[[-3.67  6.51  4.60  4.70  3.14  5.89  5.51  2.47 -5.65  5.98]
 [-3.68  5.24  4.50  4.73  3.16  5.84  5.40  3.16 -5.66  5.93]
 [-3.67  4.73  4.49  4.78  3.17  5.84  5.37  3.49 -5.59  5.94]
 [-3.58  4.21  4.65  5.00  3.21  5.97  5.47  4.01 -4.75  6.08]
 [-3.65  6.75  4.67  4.75  3.15  5.94  5.57  2.41 -5.41  6.03]
 [-3.59  1.45  4.44  5.06  3.25  5.85  5.22  5.53 -4.82  5.98]
 [-3.61  6.36  4.75  4.88  3.16  6.00  5.61  2.75 -5.07  6.10]]
:
[[-3.67 -3.68 -3.67 -3.58 -3.65 -3.59 -3.61]
 [ 6.51  5.24  4.73  4.21  6.75  1.45  6.36]
 [ 4.60  4.50  4.49  4.65  4.67  4.44  4.75]
 [ 4.70  4.73  4.78  5.00  4.75  5.06  4.88]
 [ 3.14  3.16  3.17  3.21  3.15  3.25  3.16]
 [ 5.89  5.84  5.84  5.97  5.94  5.85  6.00]
 [ 5.51  5.40  5.37  5.47  5.57  5.22  5.61]
 [ 2.47  3.16  3.49  4.01  2.41  5.53  2.75]
 [-5.65 -5.66 -5.59 -4.75 -5.41 -4.82 -5.07]
 [ 5.98  5.93  5.94  6.08  6.03  5.98  6.10]]

[[ 1.23 -0.32  0.28  1.18  0.52  4.92]
 [ 6.18  1.64  0.53  0.20 -0.40 -0.13]
 [ 1.23 -0.20 -0.11  0.78  0.50  5.42]
 [ 1.15 -0.33  0.92  1.22  0.58  4.45]]
:
[[ 1.23  6.18  1.23  1.15]
 [-0.32  1.64 -0.20 -0.33]
 [ 0.28  0.53 -0.11  0.92]
 [ 1.18  0.20  0.78  1.22]
 [ 0.52 -0.40  0.50  0.58]
 [ 4.92 -0.13  5.42  4.45]]

[[ 6.07  2.82]
 [-1.31 -4.03]
 [ 0.70 -2.22]
 [-4.84 -2.01]]
:
[[ 6.07 -1.31  0.70 -4.84]
 [ 2.82 -4.03 -2.22 -2.01]]

[[-0.10  0.36  0.06]
 [-4.09  1.80  2.26]
 [ 4.84 -5.92 -3.64]
 [-0.07  0.33  0.04]]
:
[[-0.10 -4.09  4.84 -0.07]
 [ 0.36  1.80 -5.92  0.33]
 [ 0.06  2.26 -3.64  0.04]]

[[ 4.52  3.13 -4.77  0.16  1.00]
 [ 5.11 -0.48 -2.46  1.67  6.33]
 [ 6.06 -0.99  0.41  0.54  3.44]
 [ 5.62  0.67 -1.76 -0.15 -0.39]
 [ 4.45  4.77 -5.21  0.28 -0.71]
 [ 5.04  1.11 -1.58  0.92  1.76]
 [ 5.40 -0.01  0.07  2.21  3.69]]
:
[[ 4.52  5.11  6.06  5.62  4.45  5.04  5.40]
 [ 3.13 -0.48 -0.99  0.67  4.77  1.11 -0.01]
 [-4.77 -2.46  0.41 -1.76 -5.21 -1.58  0.07]
 [ 0.16  1.67  0.54 -0.15  0.28  0.92  2.21]
 [ 1.00  6.33  3.44 -0.39 -0.71  1.76  3.69]]

[[-3.09  2.51 -2.22  2.16  0.52  0.52 -0.52 -0.53  0.84 -0.54  0.78]
 [ 3.36 -1.81  1.71 -1.26  0.48  0.49 -0.34 -0.50 -0.15  0.02  0.23]
 [ 2.16 -2.06  2.43 -2.75 -5.09 -4.94  4.99  5.09 -5.14  4.05 -5.28]
 [-3.34  2.33 -2.07  1.95  0.82  0.86 -0.98 -0.81  1.51 -1.12  1.43]
 [-3.38  2.33 -2.06  1.84  1.11  1.11 -1.24 -1.17  1.84 -1.41  1.70]]
:
[[-3.09  3.36  2.16 -3.34 -3.38]
 [ 2.51 -1.81 -2.06  2.33  2.33]
 [-2.22  1.71  2.43 -2.07 -2.06]
 [ 2.16 -1.26 -2.75  1.95  1.84]
 [ 0.52  0.48 -5.09  0.82  1.11]
 [ 0.52  0.49 -4.94  0.86  1.11]
 [-0.52 -0.34  4.99 -0.98 -1.24]
 [-0.53 -0.50  5.09 -0.81 -1.17]
 [ 0.84 -0.15 -5.14  1.51  1.84]
 [-0.54  0.02  4.05 -1.12 -1.41]
 [ 0.78  0.23 -5.28  1.43  1.70]]

[[ 2.40  5.70 -5.17  5.44 -5.12 -2.23 -0.61  2.39  2.67  0.72 -5.89  6.18]
 [-6.06  2.43  4.62  0.49  1.14  5.83 -3.54 -2.35  3.00  4.73 -3.24  2.01]
 [-1.11  5.76 -3.58  2.82 -5.93  1.79 -0.02 -1.87 -0.93  3.53  5.58 -1.06]
 [-0.31  3.70  2.89 -2.02 -2.12 -1.65  4.82  0.42  3.94 -3.77  6.40  4.37]
 [ 1.34  5.77 -4.40  1.40  2.82 -5.52  3.19  2.19  0.86  2.91 -4.99  1.19]
 [ 3.94  2.69 -5.47  3.10 -1.66  5.13  4.18  4.46  5.77  5.69 -3.77  6.32]]
:
[[ 2.40 -6.06 -1.11 -0.31  1.34  3.94]
 [ 5.70  2.43  5.76  3.70  5.77  2.69]
 [-5.17  4.62 -3.58  2.89 -4.40 -5.47]
 [ 5.44  0.49  2.82 -2.02  1.40  3.10]
 [-5.12  1.14 -5.93 -2.12  2.82 -1.66]
 [-2.23  5.83  1.79 -1.65 -5.52  5.13]
 [-0.61 -3.54 -0.02  4.82  3.19  4.18]
 [ 2.39 -2.35 -1.87  0.42  2.19  4.46]
 [ 2.67  3.00 -0.93  3.94  0.86  5.77]
 [ 0.72  4.73  3.53 -3.77  2.91  5.69]
 [-5.89 -3.24  5.58  6.40 -4.99 -3.77]
 [ 6.18  2.01 -1.06  4.37  1.19  6.32]]
---
[[-4.90 -2.26]
 [-0.67 -0.20]
 [ 5.37  4.33]
 [-1.71  1.48]
 [-0.10  2.26]]
:
[[-4.90 -2.26]
 [-0.67 -0.20]]

[[-6.46 -5.80  2.23  3.20  0.23]
 [ 0.76  2.30 -6.35 -3.44  3.17]
 [ 4.30  4.51 -3.74 -3.84  0.88]
 [ 0.72  2.13 -6.42 -3.40  3.23]]
:
[[-6.46 -5.80]
 [ 0.76  2.30]]

[[-5.19 -5.54]
 [ 6.02  5.24]
 [ 6.35  2.99]]
:
[[-5.19 -5.54]
 [ 6.02  5.24]]

[[-6.64  2.18 -4.47]
 [ 1.97  3.61 -2.01]
 [ 1.97  2.18 -0.75]
 [ 0.92  2.44 -1.99]]
:
[[-6.64  2.18]
 [ 1.97  3.61]]

[[-5.59 -1.11  3.83 -1.99]
 [-0.88  0.71 -3.65  1.39]
 [ 5.97 -3.88 -0.58 -1.00]
 [-0.48 -0.72  2.50 -4.15]]
:
[[-5.59 -1.11]
 [-0.88  0.71]]

[[ 0.20 -5.97 -5.08]
 [ 0.67 -6.56 -5.65]]
:
[[ 0.20 -5.97]
 [ 0.67 -6.56]]

[[ 7.27 -2.34  6.93  0.77 -1.18]
 [-4.60  3.89 -2.80 -3.05 -1.87]
 [ 5.88 -3.49  5.17  1.99  0.44]
 [-2.05  4.47  3.95 -4.74 -5.98]]
:
[[ 7.27 -2.34]
 [-4.60  3.89]]
